rotation steps, each row followed by its count of steps:
The counts run from 0 to 178.
[131 106 141 204 122 160 125  70 143 168 123 123 106 126 140 120 102 150
  90  98 111 135 174 168 113 120  95 145 109 110 135 160 120  83  86 120
 138 137 131 115  94 138  90 105 140 147 159 149 128 180 100 113 109 101
 105 136 164 122 157]	53
[101 128 111 157 149 132 128 114 115  72  88  91  99 109 136  91  82 135
 149 169 153  84 144 118 140 169 104 119 145  91 135 123 159 142 132 146
 127 118 135 157 135 127 148 151 133 155 164 197 122  81 141 134 169 127
 103 126  93 130  71]	155
[101 113 139 152 123 162 120 137 114  92 114  98 137  90 134  76 100 128
 136 155 112 111 126  95 120 172 156 111 145  96 141 109 163 172 114 132
 105 131 171 129 129 114 177 117 159 143 148 158 111 109 118 117 147  83
  87 151 102 145  96]	154
[128 143  95  48 133  81 121 183 116  90 131 111 173 146  80 137 137 142
 126 122 103 154 116 170 139 126  87 115 130 143  71 112 108 162 142 112
 136 121 118 152 132 144 116 190 146 192 118 117 112 100  89 128 126 157
 157 117 114 108 102]	103
[168 113 100 156  83  89 134 132 147  80 117 124 127 110 114 126 183 152
 126 119 112 139 149 146 149 120  47 174 175 125 125 170 118 144 107 114
 156 135 103 120 138 120 146 132  71 130 173 152 151 133 101 114 130 109
  63 138 122  98 122]	139
[145 148 116 153 135 114 111 118 136  83  89 142 151 115 140 119 112 123
 145 189 155  89 143 111 145 135 102 192 166 111 130 119 160  96 120 152
 125 133 140 124 119 122 148 156 162 163 181 176 149 100 163 157 151 124
  71 128  89 153 102]	156
[131 124 131 155 175 161 148 106  92 157 155  74 131 143 167 124  95 108
  81 175 141 114 155 136 135 132  61 108  70  97 141 122 112 136  96 104
 103 118  77 147 117 123  94  96 138  98 146 179 130 168 106 115 140 182
 127 130 108  75 112]	51
[116 142 145 117 139 169 144 147 113 126 140 118 216 157 145 132 123 124
 135 173 119 160 142 120  93 130 111  90  95  85 144 106 113 177 137 122
 175 121  90 140 160 140 109 142 141 132 131 148  95 126 115 121 128  96
 101 131  89  57 111]	133
[105 150 108  99 150 122  95 150 145  92 106 101 124 124 146 169 141 142
 184 157  73 131 144 125 124 137 115 123 144  93  95  94 142 181 151 130
 141 102 143 121 123 106 135 177 162 196 143 154 110  77 110 148 147 115
  78 125  97  97  84]	129
[159 104 118 124  88 158 136 163 133 152 151 137 121 105 145 106 190 144
 138 108 105 145 190 136 106 110  97 187 154 103 127 216 117 112  74  88
 124 128 122 175 126 127 153 140 122 113 125  99 146 141 132 165  96 122
 136 151 199 109 158]	57
[ 71 130  91 156 151 119 127 157 127 138  82  93  88 130 110 152 124 153
 107  67  86 122 167 146 126 120 151 156 165 119  95 143 136 102 113 131
 126 102 144 135  85 149 101 183 173 136 134 140 128 122 132 117  98 124
 129 110 177 157 103]	36
[111 120 126  92 141 110 133 183 143  94 108 123 137 112  74 130 117 149
 133 106 128 160 132 156 141 152 127 126 138 117  50 112 127 145 111 103
 141  96 159 117 121 127 120 190 182 185 113 106  57 120 114 113 133 120
 140 132 139 108 125]	102
[156 129 145 167 159 122 124  78 124 152 135 105 121 128 152 129 127 119
  82 139 128 126 152 150 117 107  50 161  93  87 157 162 116  74 103 128
 126 145  78 136  95 115  96  95 121 132 156 170 164 179 130 110 121 147
 118 157 126 105 117]	52
[ 97 102 154 108 144 183  98 126 115 137 129 122 136 163 193  97  83 115
 106 167 141 140 146 113 120 149 105 111  93  77 122 141 140 172 167 124
  90  81 116 198 168 174 150 128 138 154 137 153 125 100 133 133 132 137
 149 106 138 128 107]	68
[ 89  90 105 144 148 126 116 155 121 111  95 126 174 129  82 129  96 152
  77 147  95 130 171 158 134 167 108 157 187 127 102 115 131 138  97 134
 162 119 165 135 124 143 161 177 167 129 156 132 105 117 155  94 131  80
  48 126 116 134 159]	158
[152 123 146 146 137 119 108  90 165 122  76 149 136 183 166 157 117 151
 116 151 118 122 116 131 161 146 102 179 105 140 107 109 140 101 110 133
 123 127 127 102  77 119 154 129 148 183 163 135 110 133 144  84 110 187
 135  94 123 174 104]	91
[148 127 119 126 101 142 113 156 132 112 114 104 154 132 160  93 121 154
 132 151 158 100 114 113 115 141 129 137 114 110 189 143 177 116  97 146
  76 157 121 145 141  81 169  93 144 139 152 169 154 155 160 104 112 153
 133  98  91 188  78]	4
[ 81 161 156 175 110 117 150 118  87 167 111 111 126 107 109 135 113 178
 148 126 109 138 152 125  76 149 154 110 112  97 141 128 137 111  53 115
 169 123 167  89  94 133 134 127 182  93 148 135  95 152 127 119 119 130
 130 153 124  87 111]	145
[ 92 106 114 186 137 155 100 111 120 170 148  95  65 143 148 120 116 150
 109  98  74 140 165 165 148 147  88 145 129 119 109 153 126 123  95 121
 145 100 159 117 120 135 101 128 125 161 145 142 112 133  64 127 153 116
 125 152 173 105 150]	54
[118 179 135  95 116 129 134 151 115 161 109 109 109 122 145  95 135 139
 146 126 127 118 140 136  93 138  77 125  99  99 133 157 152 130  81 125
  96 144 109 147 124 117 161 114 160 145 139 181 168 145 115 173 128 190
 159 147 113 131  80]	60
[154 137 104 127 136 127 139 166 128 151 145  93 197 145 128 125 130 157
 137 150  91 105 114 115  92  99 149  97  91  94 148 107 115  94  80 111
  83 169 120 111 115  75 120 106 194 105 137 129 146 186 130  84 108 117
 148 126 104 126 131]	22
[157 151 109 127 160 150  97  99 152 106 147 114  71 107 164 108 121 109
 139 124 121  85 131 102 150  80  84 131 107  61 122 148 118 125 131 119
  62 125 133 119 128  83 126  98 137 159 180 159 160 117 131 133 110 127
 141 133 134 137  62]	43
[ 86 116 115 100  91 148 120 142 138 114 142 138 130 128 144 110 138 152
 115  58 135 153 127 133  97 131 167 104 129  83 130 167 139 171 117  91
 136 136 143 150 119 178 158 138 125 107 117 124 133 118  94  98  80  93
 127 113 179  98 101]	123
[107 131  79 122 140 123 115 116 121 144 163 140 201 113 151 110 110 100
  99 152 123 113 110 157 108 133 124 158 116  92 138 146 150 121  90  90
 128 168 123 130 119 162 136 132 149  98 160 139 160 138 139 108  93  98
 114  92 110 100 176]	161
[137 136 125 134 140 105 133 169 163  89 115 173 139  89  80 128 124 131
 154  87 142 130 151 162 138 105 134 148 134  98  59 118 131  98 109 112
 119 136 159  91  85 148 129 164 181 183 127 100  71 135 113 124 108  90
 107 155 143 116 124]	101
[148 160  98  45 128  92  99 152 162 130 115 140 198 147 129 124 125 125
 147 118 112 119  99 149 112  93 114 118  90  98  87 132  93 124 138  90
 106 149  82 137 102 147 140 170 173 167 123 109 134 119 105 132  72 136
 160  81 111 108  87]	104
[144 115 171 169 105 163 167 144 120 134 110 162 156 150 129  83  95 176
 138 138 126 110 143 114 119 133 162 117  77 110 104 143 128  85 104 133
 101 155 140 127  96 142 203 104 187 134 133 117 104 162 147 123 111 139
 168 131 145 162  95]	88
[105 132 126 169 130 152 113 148 140  68  58 100 100 116 102 118 101 170
 155  98 124 149 147 102 107 125 137  82 144  86  97  85 126 131 140 165
 153 110 158 129 132 146 127 173 159 191 167 173  93  92 123 127 135  83
 105 147 113 108  58]	128
[102 151 168 166 156 130 114 120 114 175 115 126  76  94 137 127 115 148
 110 115  91 121 166 126 112 120 137 157 114  75 105 145 116  97  77 134
  94 125 205 100  72 118 159 138 198 115 127 141 116 129 142 127 103 133
 158 139 170 145  87]	62
[134  71  85 117  96 164 120 193 141 153 163  78 119 160 171 142 140 159
 145 132 124 138 151 138 136 146 138 149 136 143 145 171 163 164 121 117
  98 110  83 190 159 137 100 131 115 158 130 147 118 149  84 139 150 134
 101  78 133 153 138]	29
[111  86 133 153 135 160 206 187 120 129 138  82 109 116 115 111 110 148
 112  86 143 111 177 111 108 157 177 117 128 113 137 170 169 118 104 130
 110 125 112 140 126 149 144 123 151  86 115 168 102 177 105 120 149 145
 135 162 140 159 101]	32
[168 146 103 101 159 129  92 126 168 103 114 134 173 128 153 164 162 132
 142 163  73 106 133 140 148  97  79 146 169  99 101  86 103 163 138 120
 134 125 121 127 109 122 156 164 144 151 138 147 129  70 124 124 111 132
  63  90 115  99  79]	130
[147  90 134 139  84 171 198 157 139 121  96  79 166 151 111 139 124 160
 130 125 128 141 169 127 114 190 132  79 110 143 127 122 131 140 114 107
 143 133  92 131 111 149 158 131 135 134 108 171  87 171  82  90 150 130
 123 125 115 136  75]	115
[ 88 136  83  99 136 114  97 140 105 137 134 113 211 124 156 109 112 102
 113 175 128 106 127 165  94 148  88 175 131 118 143 157 143 142 122 112
 146 133  69 174 146 176  99 160 132 134 144 153 188 111 128 132 130 113
 116  82  76  90 150]	160
[106 102 129 154  92 142 159 143 102 129  84 103 152 186  82  65 112 180
 137 136 101 107 134 127  81 128 166  90 106 120 145 135 109  98  88 138
 107 131 150 134 105 101 151 147 192  93 144 133 138 153 134 109 130  91
 170 136 108 128  87]	171
[128 170 132 110 134 109 129 117 117 166 132 133 202 136 153 107 113 112
 107 144 124 126 135 171 124 139  66 120  61 105 109 159 141 108  67  78
 106 177  94 101 134 132 122 109 144 138 114 122 155 157 114  94 104 168
 167 150 113 105 142]	78
[166 144  90  87 129 115 135 182 133 136 141  72 195 174 132 131 145 150
 154 177 114 110 128 112 119  96 112 114 102 109 126 145 103 120 129 137
 114 148  89 142 155 113  91 126 189 130 158 121 145 141 153 146 129 161
 153 125  68 118 122]	21
[119 151 122 106 167 163 100 136 104 142 164  79  81 120 178  90  97 121
 136 140 135 113 132 104 118 103 123  89  99  53 128 139 158 162 129 123
  64 125 149 167 166  83  87 105 169 142 141 178 112 119 102 132 140 127
 134 145 113 117  93]	42
[ 79 175 124 153 109 112 121 123  83 150  95  79 111 151 134 147 122 163
 127 148  75 136 101 126  95 172  91 123 110 131 116 114 145 157  82 115
 177 133 166  93 113 107 105 144 145 130 159 156 100 121 141 116 133 153
 133 146 123  95  86]	146
[144  62 127 163  76 141 143 173 127 125 147 151 155 179 127 115 147 146
 158 153  88 139 132 112 108 115 177 140 145  92 165 178 148 138 119 133
 137 125 141 142 147 120 168 159 144 117 132  78 123 118 169 139  90  88
 136 120 165 126 139]	1
[121  85 137 148 150 156 153 148 127 121 103 127 197 146 105 121 118 143
 124 140 101 150 182 115  96 115 133  81 133  83 104 119  95 167 161 133
 173 118 106 133 142 170 143 180 160 103 150 112 116 134 123 115 107  79
  99 114 133  69 120]	132
[139 154 109 130 102  63  79 102 139  93 150 137 111  99 126  80 131 134
 150 124 131 115  81 154 142 121  63 158 120 120 141 160 150 102  69  96
 112 147 151 105 144  97 100 129 145 164 168 124 154 147 122 120 130  99
 108 152 104 109 167]	165
[113 109 130 189 127 124 165 123 131 110  94 120  80 131 136 158 115 161
 105  83 112 157 146 136 142 164 140 133 137 124 106 116 125 124 103 123
 178  89 132 106  60 181 110 158 137 125 158 148  65 133 120  93 114 131
 122 111 173  92  92]	119
[126 136  62 126 117  74  99 159  87  70 144  77  72 115 104  97 104 137
 145 101 143 135 108 150 160 104  89 129 135 104 131 139 151 126 118 130
 100 115 128 109 132 109  64 153 167 195 169 151 126 123 122 127 154 122
 129 130 100 131 119]	16
